(in the rows, 128 means zero)
Turns, then the turns between two rows, first turn first; the first pair answered
pir:
[125  99 127 130 135 148 123 138 127 133 164 107  95] |-> [147 114 111 126 117 127 132 116 102 169 129 107 110]
[155 149  49 143 110 177  94  68  99 183 120 108 104] |-> [ 62 136  59 138 176 129 104  51  97 139 116 131 113]
[141 138 139 116 110  75 156 124 110 152  79 147 166] |-> [ 89 110 169 121 157  99 149 156 142  84 135 148 143]
[187 118 175 113 103 120 160 174 154 123 142 151 149] |-> [168 125 166 103 115  81 170 152 128 136 104 169 166]
fadot:
[157 163 160 108 127 121 106 168 145 132 126 137 134] |-> [149 173 136 112 111 113 105 126 154 151 125 147 114]
[ 67 138 179 141 180  58 163 143 168  85 109 151 109] |-> [101 145 203 140 152  53 173 159 179  89 109 157 113]
[ 91 133  96 137 146  88 121 104 112 121  62 136 138] |-> [107 121 127 125 157 101 136 145 102  90  70 130 158]
sivof:
[155 100  83 121 168 199 108 158  88 136 158  62 136] |-> [120 128  60 114 164 108 134  95  59 162  84 109 161]
[124 150 130 102 136  93 142  98 158 139  85 162 124] |-> [148 134 162 114 116 129 135 137 197 123 117 150 108]
[172 121 164 114 114 109 160 175 109 135  97 125 166] |-> [180 116 162 121 120 129 146 183 116 127 121 110 162]
sula:
[143 125 121 145 120 166 140 157 131 126 151 100 128] |-> [156 132 119 138 103 132 160 159 117 148 117 115 152]
[118 123 119 108 128  68 154 127  84 113  43 141 169] |-> [ 68 128  73 128 131 109 107  58 139 124  99 146  99]
[112 107 121 120 174 133  95 124  94 134 131 142 135] |-> [114 110 128 122 177 133 104 126  89 139 118 145 145]
[109 129 126 116 119  87 126 112 137 128 104 159 117] |-> [107 119 126 120 133 118 108 121 156 106 141 146  96]
lasu:
[ 93 147  70 147 102  63 113  66 128 157  61 157  94] |-> [ 85 116 169 149 118  91 124 170 203  60 131 169  83]
[103 112 102 148 109 108 122 126 159 124 123 202 119] |-> [108 106  93 157 104 129 114 121 168 125 133 196 109]
[114 127 148 112 119  98 167 165 146 128 132 151 134] |-> [140 137 105 132 101 148 131 132 154 160 162 116  89]
[102  96 190  92 118  71 161 142 155 102 144 129 174] |-> [149 106 104 108  90 166  99  93 160 165 187  79 114]
Now pairs of rows:
Each pair is two turns apart.
[131 132 147 131 124 123 139 139 155 131 137 130 123] |-> [150 133 120 128 121 125 141 135 128 150 123 113 123]
sivof, pir
[ 97 130 105 133  95 116 118  80 138 149 133 144  92] |-> [126 114 118 132 119 173 108 133 124 125 174 100  89]
fadot, pir
[127 112  98 150 145 112  76 143 150 140 168 122 102] |-> [159 117  87 139 138 105  86 159 102 158 135 103 138]
sula, lasu
[146 125  99 137 117 177 101 130 141 133 166 102 103] |-> [182 139 110 129  83 156 118 139 132 157 131 111 122]
sula, fadot
[149 143 142 124  81 123 132 121 132 144 119 135 128] |-> [127 144 139 122  96 100 135 116 129 143 109 151 128]
sula, lasu
[137 140 176  87 127 109 187 172 121 104 113 158 146] |-> [ 90 142 162  99 125 136 149 131 178  90 158 180  90]
sula, pir
[121 113 109 152 147 158 110 126 138 111 158 125  99] |-> [159 123 104 143 137 153 123 141  89 136 123 104 135]
sula, lasu
[120 120 129 101 112 161 118  92 125 130 147 129 103] |-> [131 118 117 104 116 166 119 101 104 136 136 115 111]
fadot, pir
[148 130 101 133 137 151 114 129 117 152 155 115  80] |-> [162 127 129 120 147 134 141 168  85 141 132 105 124]
fadot, sula
[ 94 111 177 127 136 127 122 139 184  68 170 155 113] |-> [170 138  96 136  95 187  90  94 144 148 157 108  94]
sula, lasu
[ 94 116 147 120 134 102 155 149 128 127 151 136 135] |-> [113 122 113 126 138 146 128 138 119 143 177 106 111]
lasu, fadot
[145 115 195 115  98 180 138 120 174 130 146 137  99] |-> [141 127 196 100 101 113 172 107 125 146  84 159 153]
sula, pir
[146 147 114 125  69 116 145 119 123 170 157  70 154] |-> [143 145 129 125  71 136 138 137 139 154 175  66 144]
lasu, lasu
[123 116 127 132 131 172 143 158 117 111 101 127 146] |-> [108 120 108 126 138 160 144 138 106 120  94 127 146]
lasu, pir
[ 83 120 115 135 139 128 118  99 119 128 131 122 121] |-> [102 114 158 127 133 130 130 150 129 107 141 126 140]
lasu, fadot
[110 124 114 137 128 151 106 112 163 123 149 126  98] |-> [155 132 102 130 112 165 107 116 136 156 122 111 115]
fadot, pir
[133 152 123 128 107  71 134  81 107 154  80 154 160] |-> [131 134 158 147  93 129 102 106 194 113 160 163  96]
lasu, fadot
[148 132 158 126  65 120 137 127 170 144 127 159 112] |-> [163 124 139 132  85 173 115 137 153 139 157 113 103]
lasu, sivof
[110 137 142 146  84 133 153 136 150 138 146 135  95] |-> [127 129 145 140 104 141 160 175 102 130 141 108 129]
sivof, sula
[ 99 130 123 124 115  86 144  98 125 126  91 152 162] |-> [105 108 156 124 134 146 131 159 162  75 158 124 139]
fadot, pir
[120 138 112 148 117 191 100  93 182 141 190  99  77] |-> [133 117 122 137 181 193 123 153 102 111 179  53 141]
sivof, sula
[137 120 170 135  64 101 132 149 161 135 112 176 132] |-> [119 131 127 147  62 113 110  96 160 168 113 173 106]
sula, lasu
[116 137 107 115 117  86 101 158 114 165 106 155 154] |-> [102 130  85 123 133 134  72 145 133 155 148 137 120]
pir, lasu
[123 151 147 133  74 111 115  81 196 155 124 173  86] |-> [ 55 138 115 129 147  84 119  65 156 125 115 171 101]
lasu, fadot
[ 77 112 114 120 218 109 142 151  75  84 118 100 160] |-> [ 92 117  80 125 213 120 129 117  54 116 106  93 150]
lasu, lasu
[131 121 104 143 158 172 111 123  98 125 182 112 133] |-> [148 133 117 132 146 123 142 114  70 154 128 129 176]
fadot, lasu
[199  68  83 148 141 161 121 181 108 136 116 126 156] |-> [194  70 101 149 145 151 125 196 118 123 122 130 160]
lasu, lasu
[ 95 118  91 129 168 160 121 107 127 127 151 136 115] |-> [ 79 114 126 130 157 136 132 124 155 105 158 159 117]
sivof, lasu
[119 127 145 102 125  96 153  78 104 161  90 179 144] |-> [ 74 110 121 121 168 137 122  65 113 138 143 165 105]
fadot, sula
[ 95 115 158 117 151  66 149 112 141 128 106 154 135] |-> [160  94 176 120 141 141 135 181 142 120 147 101 134]
lasu, sula
[182 145  76 139 126 134 117  96  63 176  87  93 149] |-> [152 155  72 140 102 108 114  54 110 189  90 137 119]
sula, sivof
[198 133 170 119  54 155 146 164 160 148 132 130 131] |-> [180 145 165 115  53 113 155 129 158 161 105 160 134]
sula, lasu
[ 71  90  97 152 161 112 148  86 129 108 115 154 140] |-> [108  97 106 163 115 150 127  87 184 124 146 163 100]
sivof, lasu
[165 106 142 123 167 155 130 200  87 103 150  68 178] |-> [124 110 126 117 193 107 144 177  66  99 119  90 193]
pir, pir
[117 133 107 137 109 147 107 119 153 117 150 129  91] |-> [ 85 135  95 128 143 106 132 103 108 119 112 129 122]
fadot, lasu
[176 141 136 120 143  91 161 160  88 131  97 114 160] |-> [ 79 129 120 140 176 106 123 105 159 103 155 148  90]
sula, pir
[ 33 122 123 132 173  72 138  90 132  97 122 158 118] |-> [ 66 120  75 146 177 154  95  74 124 121 159 106  78]
sula, lasu
[116 152  90 138 146 129 121 106  89 154 115 115 129] |-> [134 145 172 128 113 113 145 162 151 110 137 146 136]
lasu, fadot
[104 138 120 134 102 124 117  96 185 122 137 155 108] |-> [181 143 127 129  79 134 132 127 146 154 104 126 143]
sula, pir
[103 108 133 116 113  80 119 115 224 118 130 165 132] |-> [158 101 150 115  95 126 114 159 221 117 146 131 136]
pir, sula
[ 99 123 125 112 118  58 145  94  92 121  73 146 170] |-> [ 89  98  97 131 174 166  97 120  94  80 166  84 123]
lasu, sivof
[108 111 141 135 147  95 161 156  87 115 127  93 187] |-> [121 131 135 125 107  73 162 122  91 153 100 115 180]
pir, sula
[147 152  97 149 141 132 125 142 114 175 135 114 118] |-> [147 137 121 153 145 149 121 168 136 156 166 106 111]
lasu, lasu
[ 84 110 126 128 180 144 120 157 128  84 159 117 129] |-> [121 123  78 130 161 177  99 118 111 129 156  93 115]
lasu, pir
[ 95 126 102 121 155  93 136  80  86 155 110 125 142] |-> [190 120 152 127  91 158 132 148 132 157 149 104 134]
lasu, pir
[153 124  78 146 169 164 104 121  73 117 131  92 120] |-> [196 133 121 134 132 146 129 157  72 120 107  95 149]
sula, fadot
[196  95 134 127 111 124  88 125 154 126 132 142 131] |-> [175  89 125 122 147  88 106 118 103 120 101 144 168]
sivof, lasu
[152 153 141 135  90  91 155  99 107 163  75 126 170] |-> [125 121 139 154 133 191 109 130 158 108 175  81 111]
sula, sula
[189  90 145 127 132 133 147 183 115 111 132 106 159] |-> [197 112 143 131  79  96 147 139 138 144 103 145 148]
fadot, lasu
[100 118 103 128 156 154 137 134  63 122 102 117 154] |-> [ 73 128 100 134 127 139 117  87 135 140 115 166 103]
sivof, sula
[195 148 145 117 111 110 144 153  67 133  93  84 177] |-> [ 72 153 114 121 154  54 135  64  95 119  92 139 146]
pir, sula
